Turns, then the turns between two rows, first turn first; the first pair answered:
turn sepil:
[ 18   8  20 -10   6   9   6  -4 -16  -8] |-> [ -9 -16 -20  12  -8   7 -15  -2  -7   6]
[ -7  30  -7   3  22  -5 -14   1  29 -37] |-> [ 23 -26  30  -9  16  25  -5  -7 -22 -20]
[-23   6 -26   8   0  -4  -6   4  11   0] |-> [  4  17  19 -13  10   2  15  -2 -14 -10]
[  9  10  16 -10   1  -1   7   1 -13  -4] |-> [ -7 -16 -10   7 -12   3  -8   0  -9   8]
turn nebu:
[ 12  42   2   2 -24  -1 -18  -4   3 -28] |-> [ 23  34  18  -6 -26   6 -12  -9 -11 -25]
[-34 -30 -50  13 -14   0 -30   4  29  14] |-> [-33  25 -43   4   4 -15 -21   9  51  -5]
[-32  21 -33   0 -14 -14  -4   1  31  11] |-> [-20  45  -7 -14  -3 -19  14   0  29  -2]
turn noza:
[-12   7  21 -15 -23   3  40   3  16  11] |-> [ 31  30  23 -11  25   4   2  -3  -2 -13]
[ -5   9  -9  -1   6 -12  -4   5  13  -4] |-> [  0   1 -14   3   9 -10 -10   5   9  -4]
[-14 -42  11  -9 -30   7  15  -7   1  20] |-> [  1  16  39 -27  -5  -7  31  -5  12  -6]
turn Nubo:
[  9  11  -9  10  28  -7 -21   4  -1  -4] |-> [ 20   6  18  -4  26   0  -3   2 -15  -3]
[ 10  -7 -12   6  18   1  -3 -10 -29 -10] |-> [  3  15   4  -6  13  -7  24  -7 -19 -15]
[-23 -25 -30  24 -22   9 -12 -14   7  22] |-> [ -3 -28  21   0 -29  18  24 -16 -16  21]
[-19 -10 -23  20 -22   0  -1   6   6  16] |-> [ -1 -25   4  10 -23  12  11   0 -18  18]
Then:
Each pair is two turns apart.
[ -2 -50  -3  -3 -33 -12 -10   2 -13  20] |-> [-18 -10 -36   6 -17 -32 -28   8  22   7] | noza Nubo
[-16 -26 -25  10 -23  -4  -8  -1   7   2] |-> [-23  -4  -4  -6 -28 -13  22   4  15  -2] | Nubo Nubo
[-19   7 -29  20   1  -6 -14   7  20  -6] |-> [ 17   9  34  -9   8   8  18   0 -14 -13] | noza sepil
[-19 -24 -21  13 -32  14 -10 -14  11  19] |-> [-17  38 -13  -1 -14  -5   1  -7  36  -5] | nebu nebu
[ -2  16 -10  10   5 -19 -17   2  13 -12] |-> [ 16 -21  20   2  -3   1  -5  -4 -18  -3] | noza Nubo
[ -5  23  37 -11 -10  -5  28   6  -6  -3] |-> [ 17 -27  14  10   3  14 -20   0 -32   7] | Nubo Nubo
[14 -5 13  9  3 -4  1  1 -9  0] |-> [ 12   2  -1  17   8 -10  -9   3  -3  -4] | Nubo noza
[-49   8  18   1 -44   8  23   0  32   0] |-> [-38 -26 -26  29 -26  18 -38  -2  19   3] | nebu Nubo
[ 11 -45 -34   6   2   7 -23  25 -44  26] |-> [-35 -27 -31  -5 -33  -6  23  30  -9  37] | Nubo sepil
[-55  18 -14 -10 -43 -24  45   0  42  13] |-> [ 52  29  47 -30  34  -1  10 -15 -32 -22] | sepil noza
[-28  13 -40  21  -4  -4 -19   1  29   0] |-> [-12  54   2  -6  10 -12   9   1  25 -19] | noza nebu
[-2 31  3  8  2  9 -2 -3 -8 -2] |-> [-17   6  -6  16 -15  13   1  -4  -6  12] | noza noza
[-20  -2 -14  -4 -16 -16   3   3  15   8] |-> [  8   3 -15   2  14 -11 -28   0   2  -4] | noza noza
[ -8 -40   7 -29 -21   7   8  19 -26  -6] |-> [-23 -34 -31 -10 -16  -1 -20  21  -7  -6] | Nubo Nubo
[ -4 -16   6  -2 -16   1  11   2 -10   8] |-> [ -8  11 -16   7   0 -10  -6   6   9  -3] | noza Nubo
[-25  36 -12 -11  18  -1  19   8  14  -3] |-> [-26 -16 -39   9  11  14 -11   5   0  13] | noza noza
[-20 -45   9   6 -28   2  20   4   1  23] |-> [-29 -41 -11  17 -26  -2   9   7  11  23] | Nubo Nubo
[ 15  -2  62 -28 -16  10  54  -6 -28   7] |-> [ 19 -58 -21  25   4  23 -42  -8 -36  17] | Nubo Nubo
[ 22  -7   1  30  20   2 -16   0   5   3] |-> [ 26 -17  16  23  12   7  -3  -4  -6   9] | Nubo noza
[-26 -15   3 -15 -23  -3  30  -7  -6  18] |-> [  7  40   2 -17  26 -15   0  -7  -5 -15] | sepil noza
[-33 -26 -34  10 -18   3   3   3  41  15] |-> [-23 -14  13 -16 -26   3  45   2  31  11] | Nubo Nubo
[ 20  -2  34  -7   2   9  19   2 -20   5] |-> [-15  -6 -29  25  -5  -4 -17   8  16   9] | noza sepil
[ 12  13  -9  -8  13  -9 -22  -6  -2 -12] |-> [ 20  -9   7 -10   6   2 -15 -10 -18  -4] | Nubo nebu
[ 17   8  -8   5  24  -7 -22  -7   4 -22] |-> [ 13  27   3  -6  22 -12  -3  -4  11 -28] | Nubo Nubo
[-1 32 11  2  3  0 58 12 22 13] |-> [ 46  17  21   6  37  17  19   4 -16   3] | nebu noza
[-14 -19 -34  16 -24  -4 -24   0  13   8] |-> [ -1  45  -7  -5  -1 -21  -2   2  25 -15] | nebu nebu
[-45  19  40 -34 -22  -2  68  -6  32 -13] |-> [ 19  52   3  -8  63  -7 -31 -11  15 -53] | noza Nubo
[ -1 -35   9 -20 -23  14  23  -6 -14  45] |-> [ 12 -18  27 -31 -11  11  32  -8 -20  35] | noza nebu
[-31  15 -17  -8 -23 -11  14   6   6  10] |-> [-14  23   9 -21 -19 -10  27   5  -6   3] | nebu nebu
[-18  -6 -25  -5  24 -19 -40  15   9 -10] |-> [-22  22  16 -31  14 -25  10  15  15 -14] | Nubo Nubo
[-27  66  -2 -10  11 -31  19  12  43 -27] |-> [ 53   4  41 -16  43  12 -13  -5 -40 -27] | noza Nubo
[-29  13 -15  -2 -21 -25  36  11  31   1] |-> [ 35  27  19 -14  33 -13   6   0 -11 -26] | noza nebu
[ -9  32   7 -13  -4 -15  11   2  23   1] |-> [-22  -7 -17  -1 -21  -6   0   2  22  18] | Nubo noza
[-25  -9  -2   3  -8 -10  23   0  11   0] |-> [-15 -27 -19  15   1  -5  -2  -2   1   0] | nebu Nubo
[-24  27 -17  13   0 -15 -10  -2  24  -3] |-> [ -3 -14 -20  22   4   6 -37 -10  -6   5] | Nubo nebu
[  9 -13   6  24  34  17 -14  -3   6   8] |-> [-21 -22  -2  25   6  13   8   1  22  20] | nebu noza
[ 25  19  22 -29  24  -5  12  -7  -4 -13] |-> [ -8  32  -5 -21  10 -19  15   2  28 -10] | nebu Nubo
[-18 -14 -39   4 -20 -12 -18   9  22  -2] |-> [ 25 -36 -13  -2  -2   7 -30  -1 -20  -5] | nebu Nubo
[-25  18  14   3 -16  -2  22   4  31  34] |-> [-14  14  32  -4 -15   2  31   2  19  33] | nebu nebu
[ -5 -25  28  -3  -5  13   3  -8 -18  22] |-> [  1  34  16  -4  29  -7 -15  -5   5  -5] | Nubo noza
[ -7  35  17 -17  -2  -8  27  12  17 -12] |-> [  4   5  35 -20 -11   5  34   7  -7  -3] | sepil noza
[-25  11  -8   0 -19 -19   0   4  16  10] |-> [-17  15 -16   6  -6 -18 -17   2  16   3] | sepil Nubo
[ -7  17   7  -1  -2 -22  23   0  16  14] |-> [  1  -4  22  -4  -7 -12  27  -3  -4  20] | nebu nebu
[-20  21  -3 -22  -8   7  12  -7  21  36] |-> [-22  14 -22 -11  -6   8  -9  -7  22  38] | sepil Nubo
[-15  16 -26  11   3 -10  -2   8  15  -1] |-> [-12 -22 -22  12 -11   5  -8   2  -5  15] | sepil sepil
[-20 -17 -25  14 -17  -4  -9  -6  13  18] |-> [ 25   3  -3   7  23   2 -29 -13 -10  -4] | sepil noza
[ 12 -34  24 -18 -11  14  10  -2 -22   8] |-> [-20 -29 -30   8 -19  -1 -14   5  12   9] | nebu nebu
[ 14  17 -21  20  33  -6 -30  -6  -3 -11] |-> [-11 -30 -30  27  -3   5 -19  -6  -9  15] | nebu noza
[ 11  -9   2   3  12   9 -11   4 -17  -4] |-> [-20  -4 -17   9  -4   0  -6   9   5   4] | sepil noza
[-14  13 -12  -5  -9 -10  26   9   6  10] |-> [ 19 -15  -8   2   8  10   0   1 -27   8] | noza sepil
[-24  13  13  -9 -20 -16  24  17  -6  -9] |-> [-31  -3 -25  13 -16 -16 -13  16  -1  -4] | nebu Nubo
[-23  25  23 -30   0  -4   1 -13  12  -9] |-> [-41   1  12 -21 -19  -1   1 -13  17   5] | sepil Nubo
[ -1  36 -14   4  18 -15  -4  -2  11 -12] |-> [  4  22 -23  13  20 -11 -19  -3   7 -10] | noza nebu
[  8  17   6 -10  13 -19  10   3   2   6] |-> [ 15 -12   5  -5  12  -9  -1   1 -14  16] | nebu noza
[ 30  -7  32 -13  16  14  15   7 -10  -5] |-> [ 15   3 -24  14  29   0 -26  11  15  -9] | Nubo noza
[-17 -14  10 -16 -19   1  34  -2  -2  10] |-> [-19 -29 -27   6 -11   4  -4  -2   2  12] | sepil Nubo
[-12  11  25 -20 -13  -6  26   6   1  -1] |-> [  9  23  27 -19  11  -6   8   5  -9 -11] | Nubo sepil
[-16  36  15 -20  -7 -32 -12  -9  14 -18] |-> [ -6 -12  43 -26 -24 -13   4 -15 -19   1] | sepil noza
[-20  39 -13  -4   5 -22   7   9  33 -10] |-> [  0   8 -37  14  22  -6 -38   3  11  -6] | nebu Nubo
[ 25 -19  37 -24   6 -13   3  -6 -21  12] |-> [-22 -11 -28   1  -8 -31 -20   1  26  18] | noza sepil
[ 12  35 -15  -3  26  -9 -25  10  13 -17] |-> [ 24  37  22 -22  21  -4   5   7  -2 -18] | Nubo Nubo
[  8   5 -32   4  38 -19 -47   4  -4 -19] |-> [-11 -37 -40  12   8  -9 -44   5  -8   4] | Nubo sepil
[ 12   7  24  -8  -5   3  21   7 -10   1] |-> [ 15 -18  -4  11   2  11 -16   5 -18   4] | Nubo Nubo
[-38 -19 -38   6  -3 -26 -46 -20  -7   7] |-> [-42  13 -38   2   5 -37 -36 -16   9  -4] | nebu noza
[ 34  22  11   0  28 -10  -9 -22 -28 -25] |-> [-33 -23 -13   9 -40 -11  27 -12   0  14] | sepil noza
[-19  33  29 -15  -8 -42  50  13  23 -10] |-> [ 14  12  60 -25   2 -26  48   4 -12 -10] | sepil noza
[  0 -55  -3  -7   6  17 -12  14  -7   8] |-> [ 16  13  28 -28  32   1  13  16   4 -21] | noza noza
[ 17  23  22  -4  14   4   6   5  -4 -14] |-> [  9 -14 -17  17   7  11 -27   2  -7  -2] | noza nebu
[  0  22  17 -25  -9   9   0  -6  10  -9] |-> [  8  20  17 -24  -1  10  -9  -5   7 -12] | noza Nubo
[-13 -20 -13   8 -12   7 -11   4   1  15] |-> [ -9  14  15 -12 -11  -2  21   6   8   4] | noza nebu
[-16 -22 -30  10  15   1 -11 -17 -12  17] |-> [-16 -28  -3  -6   1   8  20 -17 -23  23] | Nubo nebu
[ 19  35  60 -24  38   4  27  -8 -19 -12] |-> [-13  55  46 -23  18  -8  44  -1  11 -10] | noza Nubo
[  6  11   6   0  10  -7  -9   0   1 -10] |-> [ 2 -5 19 -5 -6  1 10 -1 -7  0] | noza Nubo
[ -2  16  40 -13  -4   0  40   2  11   5] |-> [-34  11 -18  14  -8 -12   9   7  39  12] | nebu Nubo
[ 14 -12  16  -7  -3   6   6  -8 -19   1] |-> [ 11  12  -7   0  17  -7 -16  -4  -1 -13] | Nubo noza
[-25  23 -27  17  -4  -4  -3   6  12  -6] |-> [ -9  28 -25  18  11   0 -19   5   5 -14] | Nubo sepil
[ 33   6  36 -15  20   9  -9  -9 -26  -9] |-> [-25  24 -30  10   2 -16 -27   1  30  -3] | noza sepil
[ -5  -8 -83  31  14   2 -59  30  21  -9] |-> [-21 -10 -85  31   2  -1 -46  34  29  -3] | nebu noza
[-39 -65  49  -8 -59  14  49 -17 -36  10] |-> [-21  88   0   3  33 -40 -13  -5  27 -64] | sepil noza
[ 10  -2 -28  27   7  10 -44  -2   7  10] |-> [-18  -2 -31  27 -17   6 -24   3  24  18] | nebu noza
[  9  -3 -18  14  19 -24 -16  -8 -11  -2] |-> [ 13 -12 -12  10  19 -20 -13  -7 -19   4] | sepil sepil
[-20  17 -66  22  -2  -1 -32   1  35  -6] |-> [-18  45 -54  11   7 -10 -18   2  43 -18] | noza noza
[-11 -26 -27  20 -28  17 -14  -1   3  28] |-> [ 25  48   3   1  22   1 -15  -1   5 -12] | noza noza
[ 26  15   5  -5  30  -2 -26   3  30 -17] |-> [-21 -13   1  -6 -22  -4  12   8  47  12] | noza noza
[ 17   3 -10  16   9  11 -15   2  -1  -4] |-> [ 3 26  3  4 -2  1 14  5 12 -5] | noza sepil
[-17 -54  -9   9 -23  19  -5  -2 -16  20] |-> [-39 -11 -46  22 -12  -3 -22   3  20   6] | noza Nubo
[ 15 -17  12  17   4  -6 -15  -6 -20  22] |-> [-14 -13   9  13 -17 -14   5   0   1  29] | noza nebu
[ 9 10 19 -9  5 -7 13 -1 -6 -1] |-> [-14  15  -5  -1  -2 -14  10   5  12   1] | nebu Nubo
[ 39 -14 -17  13  42  10 -53 -12 -23 -20] |-> [ 44   2  -3   7  51   7 -45 -13 -22 -29] | sepil sepil
[-20  21 -23   2  -3 -13   0  16  16 -20] |-> [-16  27 -14  -2  -1 -14   4  17  15 -24] | sepil Nubo
[ 10  13  16 -11   9  -1   6  -2 -11  -3] |-> [ -8  24   3  -4  -1 -10   8   2   7   1] | nebu Nubo
[-40   6   9  -4  -7  -1  30   7  13 -10] |-> [  0  14  29 -11  26   7  17   0 -14 -24] | sepil noza
[-16  -2  -7  12   6  -4 -20  -6  20  -1] |-> [ -7   1  -6  15  11  -3 -23  -8  17  -2] | nebu noza
[ 31  32  10  -2  31  -2  -5  -2  -9 -22] |-> [-25 -17  -3   0 -34   0  35   4   9  16] | noza noza
[-18 -22 -20   8 -17   2  -2  10   1  28] |-> [-20  28 -12   0  -1 -16   8  14  21   9] | nebu nebu
[ -1  18 -21   7  37  -4   9   0  27  -6] |-> [-4 23 -4 -5 28 -5 33  1 26 -6] | sepil Nubo
[  8  17  30 -24   5   2  25  -5 -13 -23] |-> [ -2  38  -1 -11  17 -11   1  -4   9 -32] | Nubo nebu
[ -7   2  18  -2 -11  -6  11  11   3 -16] |-> [ -1 -20   3  10  -5   3 -12   9 -10 -11] | noza noza
[ -9  30  20  -2  -6 -11  29  12  20 -24] |-> [-32   7 -18  15 -19 -12  10  12  30 -12] | sepil sepil
[ 44  13  36 -23  23  27  -6  -1 -17 -11] |-> [ -4  50  25 -25  -3   2  29   9  30  -8] | nebu Nubo
[-27  48 -16  -3  -2 -25  11   8  40 -14] |-> [  3  -6 -45  25  20  -1 -54   1   2  -5] | Nubo nebu
[ -3 -19 -18  18   2  -6  -7   9  12  -5] |-> [  4 -34  -2  13  -5   3   8   9  -1   0] | Nubo nebu
[-28 -10  -1  14 -24  -6  27   6  18  12] |-> [-21 -11 -30  30  -5  -7 -12   4  20   5] | sepil Nubo
[-50  21 -36   3 -37 -15  -4  14   1  19] |-> [ -3  32 -42  10  12  -6 -53   7 -23  -4] | noza noza
[-10  56  -3 -15   6 -20  13   7  38 -22] |-> [ 46 -12   1  -2  33  15 -41  -8 -26 -15] | nebu noza
[-23  17  26 -31 -38   2  58  -4   8   2] |-> [ 13 -49 -30  14  -4  27 -42 -13 -30   8] | noza sepil
[-12  21 -12   0  10 -14  -4   4  17 -27] |-> [-19 -20 -26  14  -3  -3 -17   1   9 -11] | sepil sepil
[-41  14  15 -16 -31  -7  48  11  40   8] |-> [-47  25  -9  -6 -19 -15  27  14  51   2] | Nubo noza
[-40 -35 -23  14 -19   9   1  14  27   2] |-> [-35 -45 -17  11 -21  15   1  11  19   5] | Nubo nebu
[ -1 -29 -20   5  -2   5 -19  -3   2   9] |-> [-21   9 -12  -6  -9 -11   7   4  27   3] | Nubo Nubo
[-38 -19 -46   9 -15 -14  28   5  11  33] |-> [-26  40 -34  -4  13 -34  36   9  27   8] | Nubo sepil
